Here are some points:
 46 -18  57 -31 -31 -75  -3 -27 -20 120   8 -30  50 -13 -39 -38  58  13 -42 -23  14 -54 -39  31 -21  41 -49 -53 -76 -11 -18 -27
-29  42   9 -17  44 -28  -3 -11 -16  27 -64 -29  39  56 -23  45 -28  31 -52  -4 -51  18  48  24  -6  48  15  14 -12  -2 -29  55
 -4 -11   1 -28  20  -4 -30  -8 -31  20 -17  -3  26   5 -24  52   0 -20 -30 -13 -23 -28  39  15 -30  15  20  13   1  27  -1  29
-51  15 -75  30 -60  -8  64  72 -78 -42  57 -27  43   9  18  11  -7 -60  68  22  13 -24 -14   1  30 -40 -54 -14 -12 -10  14 -32
 -8  31   3  11  11 -19  -2  -4   4  23 -50 -20  50  50   7  32 -30  12 -36   5 -15  17  16  21  13  14   4   5 -18   3 -15  44
-16  46  14  34  -7   9  61  33  28 -17  25  -3  32  11  41  -8 -25 -10  17  54  20  46 -52 -54  30 -52 -19 -11 -43 -45  25  11
-17  -4 -10 -55 -62  27  -6  33  -3  27  15 -52  34  29   0 -24 -31  19  15  15 -27  17   7  20  28 -18  73  41  17  51  19  23
-53   9 -77  32 -72 -11  69  73 -80 -45  52 -18  30   8   6  24  -2 -58  73  19  15 -22 -15  -2  31 -49 -52 -22 -20 -15   8 -33
 39  -8  16  41  -1 -11   6 -15 -33   0  -4  38 -35   6 -10  35  13 -36  11 -12  47 -14 -28   1 -27  -5 -27 -50 -34 -41   9 -25
 27  22  11  21  42  32 -13   8  17   7 -17  -5 -27  -2 -15   4 -10  11  13  -1  22  43  19 -28 -27  24  -6  -8 -20  -1 -15 -18
 -7 -29   0 -10 -23 -29  -4 -15 -47  45  10 -16  13  -8  14 -17  36  -7  -2  22  10 -34 -26  -5  33 -10 -14   7  -2 -11  -3  21
-13  29  -7  57  52  -3 -28 -16  66   3 -31  77 -17  -3  29 -52  12  58 -88 -52  17  21  15 -13  53  78  24  26  38  22 -36   2
 -6   6   4 -24   7  -9 -22 -16 -12  27 -26  -5  43   3  -8  50  -1  -8 -24  -9 -10 -20  45  14 -12  15  32  17  13  13   5  39
 -8  11 -16  38  11   9  47  25 -19  -3 -28  39 -27  42 -11  34 -10 -19  10  27   2   7   2 -14  18  -4 -22 -38 -39 -13  -9 -11
 69 -30  46  24 -23 -10 -39  -9 -40   1  27  29 -30 -21   4  20  31 -23  25 -33  81 -24 -55   6 -66 -11 -25 -41   9 -61  16 -37
-33  -8  17 -14  -8 -45   9  12  38 -49  11 -42   7 -29  -8  14 -37  48  -2 -17 -31   4  19  14  -1 -27  47   9 -21  19  11  24
  1  22 -28 -30  14 -18 -26  -6  -2  46   5 -14 -42  54 -25  18   4   1  -4  42 -64 -51  28 -76 -15   1 -30   9 -66 -63 -25  15
 -62  -12  -71  -14  -61   53   45   34  -29 -101   10  113    7   15   85  -10   -7  -23    4   52  -48  -46  -21   52   20  -30   34   47  127    7   47   29
 84  43   4  37  45  69  15  46  16  40 -36  68 -52 -18   4 -37  12  32 -31  32  54  21 -35 -30 -76  88 -14 -45  32   7 -21 -78
-15 -13 -16 -20 -17   4  22  13 -61 -17  34 -39  21 -20   5  30  -7 -37  37  23   2  -4   5  -5 -23 -42 -62 -10 -10 -28  13  -8
Then 13 other points, each followed by its number:
-22  54  -2  10  26 -28   8  -1  -6  42 -49 -35  57  57  -3  32 -55  35 -56   5 -39  21  24  16  12  21  21   2 -21  -9 -19  65 0
-37  18 -17 -16  22  18  11   6  30   7 -12 -14  15  19   5 -19 -39  38 -19  16 -45  32  54  -4  37  11  30  51  -3  28 -15  22 1
 -5  11   7  10 -20 -21 -32  14  -6  49  -4  -9  51 -11  -1  56  -3   5 -20 -15  -7 -10  15  15  -3   9  63  18  29  26   4  29 2
 -5  33  -8  11   6  -8   1 -18   5  22 -41 -19  25  31 -14  -2 -33  15 -25   0 -16  18   6  27  18  31  -4   1 -12   8 -38  25 3
  3 -43 -13 -52  36  24 -12  -5 -23 -42 -15  20 -23   7  14  15  28 -19  38 -13 -14 -15  29 -12 -58 -26 -16   7   4 -47  33 -21 4
 62 -33  50 -29  25 -22 -51 -49 -12   6   9 -21   2 -43  -6  17  24   1  -1   4  23 -17   0  -8 -79 -21 -42 -15   3 -51  12  17 5
-15  31  20  35  -4  16  87  66  38 -45  87  16 -40 -36  81 -53   4  24  63  71  16  32 -93 -80  25 -56 -14 -17 -23 -72  53 -55 6
-10 -57  -4  -9 -34   0  21  25  -1 -76 -12 -62  27 -22  24 -43  36 -62  -3 -45  -9  83  -8  44  26  -3   9 -13  47  13  71 -18 7
-14  25  -8  17  15   4  51  10  10 -27   0   2   3  18   4 -33 -30 -17  16  24  34  43 -35 -28  24 -31 -56  -9 -53 -22 -10  11 8
-18  14 -40  28 -10   8  62  29 -64 -31  28  -8   8  25   2  38 -15 -32  42  23   0   5  11 -30  11 -32 -56 -27 -11 -39   1 -16 9
  1  32   4  27  49  35   0  17  40 -39   1  -6 -19  -3 -27  13 -53  13  14 -21  -5  55  30 -20 -16   6   4  -8 -18  -2 -17 -20 10
-24  -8  13  -2  13 -41  12  13  47 -42   8 -28  14 -23  -3  18 -44  38   7 -29 -23  11  20   6  -3 -19  31   7 -27  21   6  16 11
 -6  21  -8  20   2  57   0  13 -40   8 -10  16 -46  25  29  -1   2 -61   9  35  33  27  -2 -76  29 -13 -11  30   7   7 -26   7 12
Which two of these numbered points are nearest to each point below, looking only along the 3 directions in which the first points spread most? Their numbers follow each, nearest first.
 -4   6  12 -11  -9  25   2  -4 -46  39   4 -12 -23  21  15  -4  19 -53  -1  33  32   9  -2 -67  36  -1 -32  11  -6   3 -19  15 > 4 8
 -8  12  25  20 -12  16  49  50  28 -39  53  12 -21 -36  79   0  21  11  35  40  12   6 -53 -62  -2 -54   4  -9  -9 -65  61 -32 > 6 8
 35 -42   7 -15 -35 -78 -16 -31 -37  96  11 -25  35 -13  -6 -30  79  22 -12  17  -5 -88 -31  28  -1  25 -10 -21 -27 -10  -5   0 > 5 3
-60 -25 -44 -16 -31  21   7 -20 -20 -76   2  45  22  16  49  12 -16 -17  15  12 -52 -25   7  46  18 -50  19  41  83  -5  34  28 > 7 1
  9   9   0  29  46  -9  29  11  -2  -2 -21  55 -52  11 -22  46  -2 -28  -8   5  18  -4 -28 -13  -9   8 -32 -58 -43 -28  -7  -8 > 4 8
 82 -29  73  60  25 -45 -86 -70   8   8  14  77 -43 -56   0  -3  74  -4 -26 -77 106 -38 -72  22 -83  41 -13 -54  33 -49   4 -30 > 5 10
 -5  27   6  22  38  16  -9  22  29 -46  -2 -16 -32   0 -17  23 -50   9   4 -11   7  62  27 -21  -6  -9  18   1 -11   3 -13  -4 > 10 4
